One vector is turned by the same rotation once a tick. Each row is the vector after some number of ticks, and that number follows the row.
The counts run from 0 to 281.
[  1  -2  -2 -24 -18  -1 -16  -1   1 -11  13  13   7  17 -14 -14 -14 -10
  -6   9 -11 -33   3   2   1  -3  -3  -3   4  -5  19  13  -4 -17 -11   9
   9]
21
[ 15  12  13   4   6  -7  10   3  -8  -3  16 -16  19   9 -12  -6 -13  19
  10  -6  13  12   1   0 -12  13  23   0   5  -2   0  -7 -20  10   4  -1
  25]
110
[ 27  -1   2 -20 -14  13  -1   4  -2   1  14 -24  13  -7   2  25   0   7
  -2  -3 -13  -8  -8   5   3  -7   0  15  -4  -5  -3 -28  -8 -10   6  11
  -4]
118
[ -2  19 -14   6  -1 -17  11   7 -26   5  -6  -3   8   9  -9  23 -11   9
   5 -11   7   9  -2  -9  -6  18 -14   1 -12   4 -19 -10  -6 -11   6   5
 -13]
89
[ 16   6  17 -21  -5   4  -5   1   8   8  16  16  16 -10  18  -6  -5  -8
  -5  11 -30  -9 -14  -1  21 -14   8  -2   4  -6  -1  -5  12  -8  -6 -11
  -5]
213
[-10   8 -12   7 -12 -25  10   0 -22   8 -10  14  19   5  -8  14  -8  -5
   8  -6  -7  13  -4 -17   1  18 -17  -5  -2   7  -6   2   6 -18   9   8
 -13]
245
[  2  -2 -14 -13  13   0 -10 -20  -5  16   1  -2  -3   5 -14  11  -5  12
  -3  -1  -3 -16 -14  -1  -1   1  -7  -8 -17   5 -26 -16   1 -34 -10  -8
   4]
199
[  6  -4  -2  -6 -23 -18  13   3   9  11   7   4  25 -18  19  12 -11   5
  -6 -10 -12  13 -19  -9   5  -4   0  -7  10  -7  -1 -16   5  -8  18  10
  -2]
229
[  2  -3 -12 -26 -11  -1 -10   1   0  -1   5  -1   0  -3 -12  16 -13   6
 -12  -8  -7 -28 -16 -11  -5  -6 -12   6  -3  -9 -13 -10   1 -26 -12   6
   3]
24
[-12   9 -21 -24   6 -14   0  14  -2   4   6  -5  -4  -3  -8  15 -14  17
  -8 -16  15 -11 -10  -8  -2   2  -4   2 -15 -11 -22 -14 -12  -7 -13  -7
   3]
182
[-11   0  -5  10  -2   1  -3 -22  -2   6 -14  -5  17   3   0  -1   6  -5
  -2  -9 -31  -1  -3  -9  -4  15  -8  12   4  11  12  19   1  -7  13  32
   0]
78
[  1  13  -6 -12  15   5  -8  22  -6  -5   4  -1 -14  -2  -6  14  -7   8
  -7 -14 -13  -3  -6 -15  -8   0 -11  23   9 -17 -11  -4  -3  -4   7  25
 -12]
256
[ -1   7  15 -11 -16 -23  -6   7   3  -3  28  -5   8   9 -20 -15 -13  -1
   2  -7  -7   3   3  -4   3  -2  20  -5  13 -23   8   9   0   2  -7   1
  21]
18
[-24  14  -2  -8  -1 -25   5  -4 -10   4  -7  -3  23   4   0  -7   9  -7
  13   6 -10   0   7 -12  19  18   0  -1 -14   9  10  22  -2   6 -13  -9
  -6]
169
[  2   7   0  -3  -2  -1   3 -14  11  15  -2  12  22  -8  32 -11  -2  -3
 -14   2 -35   0 -10   6  12  -3   6  -8  10   9   9   8  -1   4  11  11
  -1]
232
[-23  19  -2 -14  25 -21  -3  -7 -16   2  -8   7   8  13  -4  -3  -7   0
  10   8  -9  -6   6  -6  18  15  -1 -11 -16   9  -9  10  -5  -5 -22 -15
  -4]
12
[-11  13 -13 -18  17 -27   6  26  -1   8  12 -10  -4  -9   2  11   1   5
   8  -1   4  17   7  -1  13   0   4   0  -8 -14  -7 -15  -7   9   3  -4
 -18]
165
[ -7   9  -2  -7 -19 -18  -5  -2   9   8  19 -22   4   0 -27  -1  11  -1
   2 -20 -11   3  -3 -21   4   9   9  11   0 -18   3  11   6   2  -4  13
   7]
173
[ 16  13   4 -13  27  25  -3 -18  -8   6   2  -1   9   4  17  -2  10   9
  -1  14 -17 -16   1  14   6   3   9   2 -15  20 -11  -4 -14   0  -2  -9
  -3]
122
[-18 -24  19 -10  17 -15   9 -17   4 -15   3  -3   8  -2 -22   6  -8   9
   5   0   3   8  -9 -15 -11  12  -1   6  -2   0  -9  -5  -6 -17   2   6
  18]
33
[  3  -6   5   0  30  13   7 -24 -10   2   2  -6   2   3 -20   6  21  11
   8   7   7   2  -3  -9 -10  18   2  11 -19  12 -22  -6  -6  -8   0  -1
  -3]
125
[ 13  -6 -10 -20  -7  14 -11  -3 -11  -7  -5  -6   3  12  -5   9  -9  -1
  -8  -3 -15 -24   3   3 -13   5 -16  11   2   6   9  -1 -14 -24   3  27
   5]
272
[ -8  12  -7  -8   2  11  -8 -14  -5  -9  -3   6   1  13  -3  -4   0  -5
 -18  -2 -19 -21   4 -11  -7   8 -13  15  12  -1   5  21  -1  -3   6  36
  -5]
253
[  5  13  -4  -3  27  14  -4   1 -22   0 -16   2   6  10  -1   1 -13   9
   6  -3  -2 -21  -5  -6  -4  17  -6   5 -21  20 -11   7 -13 -13 -11 -10
   4]
105
[ 25  13  -5  -9 -22  13   7  -2   8  15  22  -7  19 -15  12   3  15   4
 -11  -5   2  -5 -20  -7   9  -3  11   9  -8  -8 -12 -11   2   7   3   1
  -7]
137
[-15  -7 -23 -22  -1  -5 -11 -13   5   2   3  -4  -8   9 -12  -6  12  -9
  -7   4 -14 -19   7  -3  -4   6 -12   3  -3  -6  13   9  -6 -13  -1  30
  -3]
4
[-10  14   8 -18  32  -1   2 -12   4  -3   1  10   8   2  17 -15 -17  15
 -11   9  -5  -8  -4   5   5   1  11 -12  -3   6 -18   1 -14   3 -14 -13
  16]
29
[  4   6  10   0  28  -6   8   5  12   8  24  24  -3  -2  -8 -18  -6  12
  -9   1   5  14 -16  -6 -10  -4  17 -12   5 -14 -14  -6  -5   2   9   0
  10]
221
[-13   1 -20 -23  -3  -7 -10 -16   8   0   4  -3  -1  11  -5 -15  10 -12
 -10   8 -16 -20  14   3   3   5  -1  -1  -1  -2  23  12  -9  -4  -2  29
  -1]
3
[-11  -1  17 -13  13 -18   9 -21  -1 -14  17  19  13  12  -4 -18  -2   5
  -4  24   6   3  11  12   3   9  10 -15   6   0  -2  -3  -9   0  -4  -5
  11]
205
[ 16  15  -5   0  20   3 -16  17   1  16  14  -8 -13   8  -8  -2   1   1
  -5 -15 -28  10   0  -1 -10  -7   8   9  15 -15   4  -3  -4  -2  19  26
  -3]
82
[ 16 -12  10 -14 -10  -1  -8  -5   0   0  11  15  18   8   1  -8 -13 -10
   6  19 -27 -11  -4   9   8  -8  -2 -15   4   9  22  -4   4 -24  -5  -3
   8]
39
[  7   0  15   4  24   5   8 -12 -11  -3  16 -10   4   2 -24   7  18  14
  10   1   9  12  -6 -12 -12  16   6  15 -16   4 -23 -10  -5  -5   2   2
   0]
126
[  3   2   4  -3  30  19   2 -27 -12   2  -2  -2   6   5 -11   2  19   9
   7  12  -1  -6  -3  -4  -3  18   0   9 -20  18 -21  -1  -7  -9  -2  -2
  -3]
124
[  5  -3   3  -8  21  -6  18  42   9   3  19   3   4 -14   3  -7   6   5
  15   3   6  20  -2 -10   1   0  12  -1 -11  -5   9 -11  -8  10  10  -4
  -4]
147
